In the rows, zero is written as 128.
One turn moves each row of this set onto another row. After a few examples, where does it send each row asked below?
bogi: [106 124 161 124 155 118 118 117  89  96 125 134 102 151 166 124 131 145
 137 146 107 131 132 138 137 137 131 111 132 138 150 130 133 129 115 127
 151 170]
tum: [111 127 134 138 163 108 120 138 128 109 135 139 128 125 137 170 141 135
 141 115 122 170 160 132 108 157 131 124 138 160 144 118 132 160 121 159
 147 148]
vite: [ 94 131 151 152 159  96 125 133  98 109 119 142 119 139 156 138 111 129
 130 117 136 162 117 100 135 132 132 135 126 172 154 135 113 144 119 139
 142 166]
zudit: [108 138 157 130 144 105  97 118 116 124 130 135 107 146 141 147 123 135
 143 138 134 140 110 102 105 133 139 116 136 160 135 133 127 147 102 117
 149 152]
leda: [115 116 128 114 146 117 120 113 119 133 130 146 138 125 144 157 134 161
 131 117 112 171 144 127 129 156 131 123 105 134 144 130 114 141  99 144
 138 163]
fov: [103 131 155 147 183 109 111 103 107 118 148 128 128 114 147 132 120 148
 152 112 129 155 158 125 108 124 118 112 130 161 142 116 122 143 138 143
 132 155]
Seg: [114 124 145 121 167  94 124 148 118  97 126 129 104 143 150 160 132  98
 143 130 131 152 149 113 124 149 147 138 126 161 152 139 128 156 115 151
 150 149]
tufu: [125 114 123 107 165 117 121 129 131 123 127 140 112 127 147 170 134 156
 135 116 119 174 149 129 124 155 130 115 109 138 141 134 121 134 106 134
 132 152]
nug: [111 124 164 127 158 137 117 107  93 153 129 120 114 150 135 152 125 139
 151 125 134 151 126 124 115 146 152 118 121 143 155 127 115 136 104 143
 145 148]
Mufo: [ 99 130 154 134 151 111 100 132  94 111 114 138 130 141 139 129 134 125
 151 138 107 125 117 125 119 127 124 120 139 169 133 127 133 155 118 137
 149 160]
Ronu: [120 132 155 107 129 109 111 112 114 114 114 125 102 150 153 136 145 125
 153 131 116 151 144 138 135 135 147 127 121 130 158 137 121 148 105 129
 138 145]
Firup: [108 127 155 105 179 124 111 108  99 122 125 155 117 133 132 153 133 118
 147 122 103 127 144 130 117 134 132 128 113 137 139 109 114 126 131 150
 138 182]
baman: [103 124 150 106 186 128 105 118  98 127 129 152 125 120 131 155 132 126
 146 120 100 130 144 129 122 132 130 126 117 134 131 116 111 127 130 146
 139 175]
vut: [109 119 130 134 160 116 139 118 110 112 142 153 147 123 161 136 120 140
 134 126 126 155 152 142 151 142 131 130 119 131 143 130 128 131 128 152
 140 166]
lar: [110 136 151 132 155 117 120 126 122 132 128 161 112 153 157 154 112 142
 124 127 125 134 110 119 116 129 132 119 124 144 135 139 127 127 116 115
 138 164]
lifef: [ 99 115 120 124 171 115 122 120 105 108 140 136 138 114 136 158 120 131
 131 128  99 153 143 133 140 134 128 125 117 167 150 118 149 150 123 157
 156 160]
nel: [112 125 154 144 187 111 104 104 105 109 143 124 124 127 153 127 119 149
 153 117 121 154 155 123 104 127 119 117 131 169 137 115 115 139 135 146
 131 158]
von: [115 119 137 143 156 118 116 122 128 116 143 147 133 132 132 163 135 156
 139 123 116 167 156 135 108 154 132 119 128 151 139 122 144 159 123 160
 158 146]
dezab: [100 126 155 133 186 116 105  91  86 109 132 136 115 132 137 144 126 137
 162 120 122 162 143 107 119 118 124 125 112 160 118 123 117 154 128 123
 139 159]
lokod: [103 124 156 137 154 124 111 115 122 127 134 120 123 138 166 119 105 129
 144 134 129 128 139 114 125 142 137 120 124 138 172 142 120 126 108 154
 133 158]
Kuvuk: [108 127 160 136 167 135 113 111  95 147 132 115 108 156 134 148 120 144
 146 124 146 147 127 113 121 149 152 120 125 143 151 130 114 140 108 139
 144 143]
sal: [ 97 115 156 134 177 114 105  88 115  98 116 124 104 151 155 145 132 135
 150 122  95 159 167 107 129 141 121 120 114 135 149 137 104 140 120 132
 143 161]
Livug: [ 99 118 126 149 161 117  97 122 100 104 116 116 105 119 156 129 116 127
 139 138 123 121 140 112 137 150 130 135 114 151 155 148 139 156 117 140
 154 156]
vogi: [118 120 147 149 171 121 118 100 107  98 107 135  96 136 148 149 147 148
 150 114 120 165 159 123 141 147 131 122 111 121 140 120 116 139 139 135
 156 161]
Tila: [109 119 156 112 156 108 120 130 105  94 118 122  97 158 158 141 123 107
 147 140 123 133 134 113 148 141 146 131 126 146 151 142 121 136 109 139
 155 163]
rufif: [122 119 126 108 155 117 125 124 126 123 128 137 116 128 152 170 136 158
 135 113 120 171 151 134 121 155 129 115 108 134 143 125 123 141 101 136
 129 159]
mika: [ 95 128 132 137 176 108 122 134 102 106 138 147 135 114 143 159 119 132
 128 113 101 157 130 127 142 138 126 126 126 171 154 117 137 145 128 155
 149 170]
muna: [ 93 120 132 150 170 119 104 120 103 106 120 111  96 130 156 130 113 132
 138 135 133 117 142 106 137 153 134 137 120 146 155 142 135 151 116 141
 154 150]
pokiz: [101 131 155 132 160 124 110 117 123 129 131 118 118 144 155 127 105 122
 141 129 135 121 135 105 130 145 142 126 120 135 171 143 117 128 108 150
 135 150]
zipa: [101 125 151 125 178 118 100 107 108  97 125 160 116 138 143 144 131 118
 152 139 114 126 158 112 114 139 118 125 113 126 120 136 121 141 133 130
 139 175]
Fuzul: [106 128 163 140 135  96 113 116 102 112 115 129 108 163 157 138 127 131
 143 125 151 158 128 108 133 141 140 128 120 149 159 143 114 145 111 128
 138 152]
viv: [130 133 144 128 163 101  83 108 134 107 125 133 128 120 139 150 144 118
 145 111 113 145 147 109 121 143 121 116  96 147 155 135 129 153 128 133
 133 153]
nira: [109 127 133 131 163 121 137 124 120 119 133 165 127 128 161 154 114 149
 130 110 122 149 138 146 144 134 127 126 118 133 141 135 125 121 135 134
 137 161]
dab: [112 118 134 138 169 103 122 138 130 112 134 143 123 129 136 165 137 131
 140 114 127 169 160 131 109 160 128 125 134 168 146 123 132 157 125 160
 143 148]
bar: [113 127 134 132 161 124 136 123 120 114 135 159 132 131 165 147 116 148
 131 111 119 151 136 148 151 136 126 128 118 134 137 128 132 125 129 138
 130 168]
koso: [ 93 124 135 134 177 106 131 128 106 110 137 151 128 110 142 156 116 131
 125 110 107 155 131 123 138 138 123 126 126 175 154 120 132 141 127 151
 152 172]
Tove: [115 134 161 136 145  93 102 130 100 108 128 125 112 135 139 131 144 141
 167 140 133 169 132 111 116 139 143 108 130 154 149 125 127 162 107 140
 146 148]
Bomak: [117 117 135 120 172 113 127 130 114 117 123 120  83 158 161 171 126 147
 140 134 117 151 145 131 110 141 142 120 125 146 134 136 130 139 107 121
 151 142]
bufa: [110 125 145 136 169 133 100 122  99 129 129 130  97 138 125 154 133 124
 140 135 143 120 128 111 124 159 149 133 124 146 134 133 139 161 117 135
 160 149]
nadet: [122 126 149 125 160 107  92 103 138 112 126 132 120 119 132 148 142 118
 138 105 113 153 153 111 130 147 116 118  95 148 161 132 135 156 124 139
 130 157]
sos: [118 124 146 142 163 135 103 122  91 123 127 133  99 131 126 155 139 126
 147 137 140 136 131 121 123 159 151 129 124 143 130 133 143 161 120 135
 170 149]
mib: [115 134 178 128 171 107 100  93 124 110 146 145 124 148 137 151 134 111
 161 116 118 157 154 109 120 134 134 118 108 144 151 136 122 152 132 137
 136 152]
negir: [115 110 150 146 177 127 113 110 108  99 113 138  99 139 144 147 145 151
 145 114 115 163 165 129 143 157 127 127 112 120 137 125 119 136 138 144
 149 160]
mideb: [ 98 125 146 135 168 104 110 130  92 108 124 122  94 161 153 151 115 134
 153 149 117 123 133 130 112 134 139 124 139 156 130 135 134 141 116 130
 159 147]

sos moves to Livug
mideb moves to Tila
Where do these go?
vogi moves to viv
negir moves to nadet
vut moves to leda
tum moves to mika
tufu moves to dab
Tove moves to Mufo
pokiz moves to Kuvuk
dezab moves to zipa
vite moves to lar

